One turn moves every row onto another: examples first, then more rows asked
Punam: -25.8 26.2 17.9 8.9 -14.5 0.8 27.2 13.7 -47.5 17.4 -3.1 -27.6 8.7
vev: -18.6 -25.0 17.8 6.4 28.8 19.2 0.8 -18.6 3.6 -6.0 5.4 11.9 7.9
Zak: -34.4 12.6 -4.1 -8.7 6.8 -5.8 46.2 -41.8 -12.4 24.7 -30.9 9.5 1.7
Boti: 19.7 24.8 17.0 -2.8 -12.1 -13.1 11.4 6.8 -27.3 9.5 11.5 -20.2 -10.5
lipeg: -29.7 23.0 -5.3 -24.4 22.6 -29.2 24.5 -17.7 7.9 28.3 -5.7 15.8 11.3
pevek: -8.8 -26.0 -1.0 14.3 7.2 12.1 11.4 -20.1 -12.5 5.0 28.0 20.7 16.6
Kodo: 0.8 35.1 27.1 -8.0 -0.6 -17.4 17.2 -31.8 -32.0 10.4 19.5 -23.0 16.5
Tek: -48.6 -6.1 9.2 -13.7 6.9 31.9 -5.7 -4.1 -24.6 3.1 -3.9 -8.6 26.3
Pumes: -37.2 -5.4 -1.1 -1.5 26.8 -14.3 21.3 -33.3 -9.8 12.1 -25.3 19.4 -16.1
zuk: -34.2 23.3 16.6 -2.3 4.7 35.4 9.5 -17.9 -32.0 -19.0 -27.5 12.9 29.5
Fav: -4.2 -2.0 -14.3 12.0 -18.3 0.0 1.7 8.1 -11.7 17.2 -35.3 28.3 -7.2
vipi: -29.4 -11.7 -9.7 14.7 20.6 23.6 22.1 -34.2 -8.9 -19.7 10.4 12.4 10.4
Tuk: -35.8 -1.3 -28.6 -2.5 6.7 14.1 13.3 -39.4 5.9 16.5 10.6 5.1 -1.2
romab: 5.2 11.7 -20.1 10.6 -21.5 6.8 -6.7 -2.2 -5.6 21.5 -40.5 9.3 12.6
Vanan: -20.8 22.6 -21.6 -4.7 -11.1 0.8 -5.8 7.2 22.8 -6.9 -9.8 23.8 8.1
repem: -3.2 45.1 19.3 -0.6 -18.3 -22.4 8.1 1.0 -40.3 -4.8 -18.6 -18.3 4.1
Saz: -42.7 11.0 18.4 -5.2 18.0 16.8 -11.5 -18.5 -24.3 -5.2 -36.2 22.6 8.8
tele: -0.8 20.9 17.2 -4.8 -7.0 -10.9 23.6 -5.4 -45.1 22.3 10.1 -24.5 -15.2
Maf: -20.6 16.1 -10.4 7.2 18.0 5.7 50.5 -38.2 -11.1 28.8 -18.9 -4.1 16.1
ninan: -30.5 8.1 -6.5 -2.1 12.1 -11.2 21.9 -40.6 2.8 30.1 -4.6 38.3 5.9
riti: -3.9 29.3 13.3 -1.7 -5.0 -6.9 8.5 -24.0 -36.3 -2.4 29.5 -31.4 20.7
vireg: -27.2 41.5 -17.6 -3.5 27.8 3.0 30.7 -19.5 15.6 13.4 -9.8 22.0 9.5
Fur: -53.6 9.0 -4.4 5.6 13.3 30.0 10.4 -2.7 -8.9 -4.9 16.3 21.1 20.9
gugu: -44.7 1.2 10.2 2.7 -5.5 39.5 1.3 -8.2 -12.9 12.8 -24.4 23.3 20.8
basa: 7.5 23.7 28.7 -5.7 -6.5 1.6 10.8 3.3 -35.4 -3.0 23.7 -25.2 5.6
pes: -0.2 42.8 31.8 -18.7 -2.9 -10.9 24.6 -6.5 -30.0 3.8 9.2 -24.4 5.7
sapi: -9.6 49.7 11.2 -5.8 -16.7 -22.2 22.0 -0.5 -21.4 -7.2 -8.1 -26.9 14.8
faril: 5.2 27.0 7.3 7.9 -1.4 -17.3 31.0 1.3 -23.3 41.8 11.8 -20.4 3.0
nakas: -12.8 17.7 23.7 -14.8 25.9 -1.2 1.3 -25.8 22.9 -5.0 -20.7 22.1 16.6
Luf: -12.2 21.6 -3.3 -5.3 3.1 8.3 25.4 -16.5 32.0 -9.4 -33.2 16.4 13.3
seru: 3.1 26.0 -17.0 -14.7 8.1 -0.3 0.2 1.4 24.2 -10.7 -29.8 -4.8 11.7
Nilu: -9.2 14.8 -19.1 18.1 0.5 4.8 -12.6 -2.2 -9.7 -11.7 -24.2 43.3 2.2
dovas: -21.6 -7.1 -19.1 1.7 39.5 8.9 21.9 -31.4 -18.0 6.1 16.2 -8.1 3.8
bofup: -5.2 39.8 27.2 -10.5 -10.7 -4.1 16.1 5.8 -47.3 12.4 -9.2 -21.2 -6.0
vadus: -28.7 23.7 -25.2 9.1 5.3 40.8 -8.4 -4.8 -15.1 8.4 -26.8 16.9 1.7
Dute: 9.9 29.0 5.1 -5.6 10.5 -5.2 15.2 -19.9 17.3 -22.1 -3.8 25.9 29.5
rufe: -7.6 -12.7 -2.5 12.9 12.5 -0.7 -5.4 5.3 5.4 -5.3 -32.5 22.2 -15.6
Gaf: -18.7 21.1 -15.2 9.2 15.0 10.5 -18.5 23.1 -31.2 1.4 -24.9 23.9 5.1
Gif: 12.8 22.3 30.7 8.6 -10.3 7.8 -4.8 4.9 -36.7 10.9 11.4 -18.2 16.2
diz: -7.2 31.2 -5.9 -0.2 1.3 -30.2 22.2 -11.0 11.3 -14.1 0.0 23.4 36.2
rez: 21.0 32.2 7.8 11.8 -11.7 -0.1 -9.4 7.4 -33.1 16.5 10.9 -16.7 12.5
Pobu: -33.2 22.7 5.1 18.6 8.0 26.9 17.1 5.4 -35.5 -18.2 -22.7 10.2 36.7
kis: -24.1 -21.5 -6.3 7.4 -9.9 4.9 0.3 -27.5 -23.2 11.1 25.2 8.5 30.8
feruv: 17.2 23.6 17.1 8.4 -7.4 -22.5 29.3 5.3 -12.8 21.2 3.7 -22.2 -1.9
kozel: -18.0 10.6 19.7 10.3 -7.5 -7.9 30.2 -1.9 -50.8 10.8 4.9 -30.1 -3.2

Zak turns into -> pevek
sapi turns into -> faril
nakas turns into -> Pumes
Now these:
Gif turns into -> repem
diz turns into -> Maf
Vanan turns into -> vireg
Boti turns into -> pes
gugu turns into -> Nilu
lipeg turns into -> dovas

